Here are some points, one per row:
[-0.2 -3.3 -0.9  0.2  0.5  0.9  0.8 -0.4  0.6  0.  -1.7  0.9  0.5  0.
 -0.1  0.3 -1.5  1.1  2.5 -1.5 -0.1  0.7 -0.6  1.2]
[ 0.7 -0.1 -4.1  0.9  0.8 -0.1 -0.2  3.  -0.6 -1.2  0.4 -0.1 -0.1  0.
 -0.5  0.5  0.4 -0.6  1.4  0.6 -0.7 -1.   0.2  0.7]
[-1.7 -0.7  0.6 -0.5 -0.1  0.5 -0.2 -0.3 -0.4 -0.7 -0.2 -0.3 -1.1  0.5
 -0.2 -1.1  1.1  0.9 -0.3  0.3  1.7 -0.6  0.5 -1.8]
[-1.7 -0.5  0.4 -0.6 -0.1  0.4  0.  -0.1 -0.1 -1.  -0.3 -0.2 -0.9  0.
 -0.2 -1.3  1.5  1.  -0.2  0.3  1.8 -0.4  0.2 -1.8]
[ 0.2  0.1 -5.2  0.8 -1.2 -1.6 -0.7  0.  -0.7 -1.8 -1.4 -0.9  2.2  0.7
 -0.1  1.1 -0.8  0.4  0.2  0.1  0.6 -1.9 -1.   0.3]
[ 1.3  0.9  0.9  0.  -0.6  0.  -1.   0.   0.2 -0.3  0.2 -0.7  1.7  0.4
 -0.5 -0.2  0.8 -0.7 -0.5  0.3 -0.9  1.5  0.3  1.5]
[ 0.5  0.1 -0.1 -1.1  0.9 -1.6 -1.1 -0.1 -0.1  0.1 -0.8  1.1 -1.5 -1.5
  2.6  1.   0.3  0.4  1.4 -1.1 -1.9 -1.5 -0.4  1.3]
[ 1.5  1.1  0.7  0.1 -0.3  0.3 -0.8 -0.2 -0.5  0.5  0.4 -0.5  2.   0.6
  0.5 -0.6  0.3 -1.4  0.  -0.1 -0.4  0.3  0.4  0.4]
[ 1.3  0.5  1.6  0.3 -0.8  0.6 -1.3  0.3  0.  -0.6  0.2 -0.7  1.7  0.4
  0.   0.4  0.5 -0.8 -0.9  0.6 -1.6  2.   0.9  0.5]
[-1.5  0.5  2.3  0.2  1.4  0.3  1.6 -1.7  0.  -2.   1.1 -1.9 -1.  -0.5
  0.5  3.  -0.4  0.7  0.8 -1.3  0.8 -0.4  0.4  0.5]
[-1.3 -0.6 -0.9 -0.5  1.4 -0.6  0.1 -1.5  0.1  1.8  0.8 -0.5 -0.8 -0.2
 -0.8 -0.6 -1.2 -1.  -0.2  0.4 -0.7  0.1 -0.2 -2.2]
[ 1.3  1.1  1.3  0.2 -0.7  0.3 -1.3  0.8  0.7 -0.7 -0.4 -0.3  0.8  0.3
 -0.6  0.2 -0.7 -1.7 -1.6  1.5  0.   1.9  0.5  0.8]
[ 1.8  1.4  0.5  0.4 -0.3 -0.2  0.1  0.1 -0.5  0.2 -0.2 -0.2  0.6 -0.4
 -0.7 -1.  -0.5 -2.   0.3  0.6  1.2 -0.3  0.2  1.2]
[-2.  -0.5 -0.1 -0.4  0.6  0.4  0.2 -0.2 -0.2  0.2 -0.1  0.  -0.6 -0.3
 -0.8 -1.4  1.3  0.7 -0.5  0.3 -0.1 -0.3  0.4 -2. ]
[ 1.4  1.3 -3.   0.5 -1.5  0.4 -0.1  0.5 -0.4  0.9 -0.4  0.6 -0.2  1.5
 -0.9 -0.7  0.  -1.   0.5 -0.8 -0.2  0.5  0.9  0.5]
[ 1.3  1.1 -1.1  0.3 -1.1 -1.  -0.3 -1.2 -1.4 -1.2  0.1 -0.3  1.8 -0.1
 -0.6 -0.7 -0.4 -1.8  0.6  0.   0.3  0.2 -0.2  1. ]
[-1.4 -1.   0.  -0.7  0.   0.3 -0.4 -0.4  0.1 -0.2  0.7 -0.2 -1.  -0.2
 -0.6 -1.2  0.9  0.5 -0.5  0.4  1.2 -0.5  0.1 -2.3]
[-1.6 -0.8  0.2 -0.2  1.1 -0.4  1.  -1.2 -0.7  0.6  0.2 -0.1 -0.8  0.5
 -1.1 -1.7  0.7  1.3 -0.9  0.9 -0.5  0.1 -0.6 -0.4]
[-1.9 -0.6  0.6 -0.5  0.5  0.   0.  -1.8 -0.6  2.6  0.8 -1.  -0.5 -1.
 -0.9 -0.2 -1.  -0.1  0.3  0.9 -0.6  0.3 -0.7 -1.2]
[ 0.5  0.6  1.   0.7 -0.6 -1.6 -1.2  2.4  3.2  3.  -0.1  1.7  1.1  1.2
 -0.2  1.6  1.9  2.3  0.9 -0.9 -0.1 -2.  -0.9  0.5]
[ 1.2  1.   0.7 -0.3 -0.7  0.7 -1.   0.3  0.1 -0.4  0.3 -0.7  1.5  0.6
  0.  -0.7  0.8 -0.5 -0.5  0.3 -1.1  1.6  0.3  1.5]
[-1.  -2.4 -0.9  0.1  1.3  0.8  1.1 -0.3  1.1 -1.2 -0.5  2.6  0.7  0.1
  0.3  0.9 -1.8  0.6  1.1 -1.6  0.7  0.3 -0.2  1.6]
[ 1.2  1.2 -3.6  0.1 -1.1  1.4  1.3  2.8  0.3  0.4  1.  -1.   0.2  0.4
 -0.8 -0.6 -0.8  1.4  0.1 -0.9 -1.2  0.5  0.1  0.2]
[ 0.  -0.4  2.7 -0.2  2.6  1.3 -0.1  0.  -1.6 -1.4  0.3 -0.2 -2.   0.7
 -0.8  2.1 -1.5  1.4  0.4 -2.5  1.3 -0.2 -1.2  0.4]
[ 1.5 -0.4  0.9  0.1 -0.8 -0.4  0.5 -1.6  2.1  0.2 -0.9  0.8 -2.4 -0.8
  1.2  2.1 -1.   2.8  0.3 -0.5 -2.6 -2.  -0.5  1.3]
[-0.9  0.8 -0.1  0.4 -0.4 -1.6 -0.6  1.6  0.8  0.8 -0.5  0.8 -0.1 -0.6
  2.5  1.5 -3.5  0.8  0.2 -1.6 -1.9 -1.2 -0.4 -0.5]
[ 1.7  0.8  1.   0.2 -0.4  0.4 -1.1  0.6  0.4 -0.8  0.1 -0.4  1.4  0.2
 -0.1  0.5 -0.2 -1.4 -1.3  1.6  0.   1.9  0.7  0.3]
[ 1.5  1.1  1.3  0.5 -0.5  0.5 -1.   0.7  0.6 -0.9  0.  -0.3  1.1  0.4
  0.1  0.  -0.2 -1.4 -1.5  1.7  0.2  1.9  0.1  0.6]
[ 0.6  0.3 -2.4  0.2 -0.7 -1.4  0.3  3.4  0.8  3.5  0.   1.5  1.   0.8
  0.8  3.1  0.4  2.1  0.3  0.8  3.1 -0.7 -0.1  0.5]
[ 0.8  0.4  0.3 -0.1 -1.   0.3  0.8 -0.9 -0.4 -1.6 -0.7  2.1 -2.7 -1.6
  1.8  2.8 -2.5  3.   1.2 -1.1 -2.8 -1.  -0.6  0.6]
[-1.3 -0.7  0.  -0.5  0.6 -1.1  0.2 -0.2 -0.4  0.  -0.1  0.1 -1.1 -0.1
 -0.6 -1.5  0.9  0.6 -0.9  0.1  1.   0.3  0.8 -2.1]
[ 1.4  1.2  1.2 -0.1 -0.2  1.2  0.  -0.2 -0.4  0.1  0.4 -0.7  1.8  0.5
  0.9 -0.6  0.1 -1.4  0.2  0.6  0.3 -0.6 -0.1  0.8]
[ 1.3  0.9  1.3  0.7 -0.6  0.6 -1.1  0.5  0.2 -0.8  0.4 -0.3  1.4  0.4
  0.3  0.4 -0.1 -1.3 -1.2  1.5 -0.5  1.8  0.7  0.3]
[-1.7 -0.8  1.  -0.3 -0.3 -0.2  0.   0.1  0.1 -0.9  0.1 -0.5 -1.  -0.5
 -0.1 -1.8  1.3  1.1 -0.2  0.2  1.8 -0.4  0.2 -1.6]
[ 0.  -3.3  1.7  0.1 -0.8 -0.2  2.3  0.7 -1.   0.8 -1.2  1.7 -1.3 -0.3
  0.6  1.7  1.8 -5.4 -0.1 -2.4 -1.  -0.8 -0.8  0.7]
There is one direction along which these points spread out most. Take the direction at right angles to it along which they spread out most. Go by this last direction. For each point below, how far along it does it lie, from 0 to 99? 50 is the average, and the first point above lies past it. One standard deviation of the points above along it is 16.
[-1.5 -1.1 -0.5 -0.5  1.2 -0.5  0.2 -1.5 -0.8  1.4  0.5  0.4 -1.   0.2
 -1.2 -1.3 -0.8  0.7 -0.9  1.1 -0.4  0.2  0.4 -1. ] -> 29
[-1.3 -1.   0.5 -0.6 -0.1 -1.4  0.  -0.2  0.1 -1.2  0.5 -0.3 -1.  -0.3
 -0.3 -1.7  1.4  1.1 -0.8 -0.1  1.8 -0.3  0.3 -1.4] -> 25
[ 0.7  1.   1.7  0.4 -1.   0.7 -0.7  0.4 -1.  -0.1  0.  -1.   2.4  0.6
 -0.2 -0.5 -0.1 -0.9  0.   0.3 -1.1  0.2  0.6  1.1] -> 53
[ 2.   1.3  0.7 -0.3  0.   0.   0.7  0.2 -0.4  0.   0.1 -1.1  1.3 -0.2
 -0.3 -1.  -0.5 -1.7  0.3  0.2  0.8 -0.3  0.3  1. ] -> 52
[-1.7 -0.2 -0.6 -0.8  0.6  0.5  0.5 -0.1 -0.3  0.  -0.2  0.2 -0.2 -0.7
 -1.1 -0.7  1.6  0.8 -0.5  0.2  0.   0.   0.2 -2.5] -> 28
[ 1.4  1.5  0.3  0.3 -0.3  0.   0.6  0.1 -0.7 -0.4 -0.1 -0.2  1.3 -0.6
 -0.1 -0.9 -0.6 -1.6  0.7  0.4  0.7  0.   0.5  1.1] -> 54
[-2.1  0.1 -0.6 -0.4  1.4  0.8  1.  -1.4  1.5  0.8  1.3 -0.4 -1.8  0.3
 -0.1  0.6 -1.1 -2.1  0.7  0.3 -0.5 -0.3 -0.7  0. ] -> 39
[-1.6 -0.7  1.   0.  -0.1 -0.7 -0.1 -0.1  0.  -1.1  0.3 -0.4 -1.2 -0.1
 -0.1 -1.7  1.5  1.1 -0.1  0.2  1.8 -0.2 -0.4 -1.6] -> 24
[ 0.9 -0.7 -2.   1.2  0.7  1.5 -0.2 -1.9  1.   2.5 -0.8  0.9 -1.6 -1.9
  3.   0.8  0.7  0.8 -0.2 -1.6  0.1  0.  -0.6  1.3] -> 60
[-1.5 -0.7 -0.3 -0.3  0.8 -0.4  1.2 -0.7 -0.8  0.2  0.4  0.  -0.9  0.5
 -0.7 -0.9  1.2  1.2 -0.5  0.9 -0.4  0.4 -0.1 -1.5] -> 29
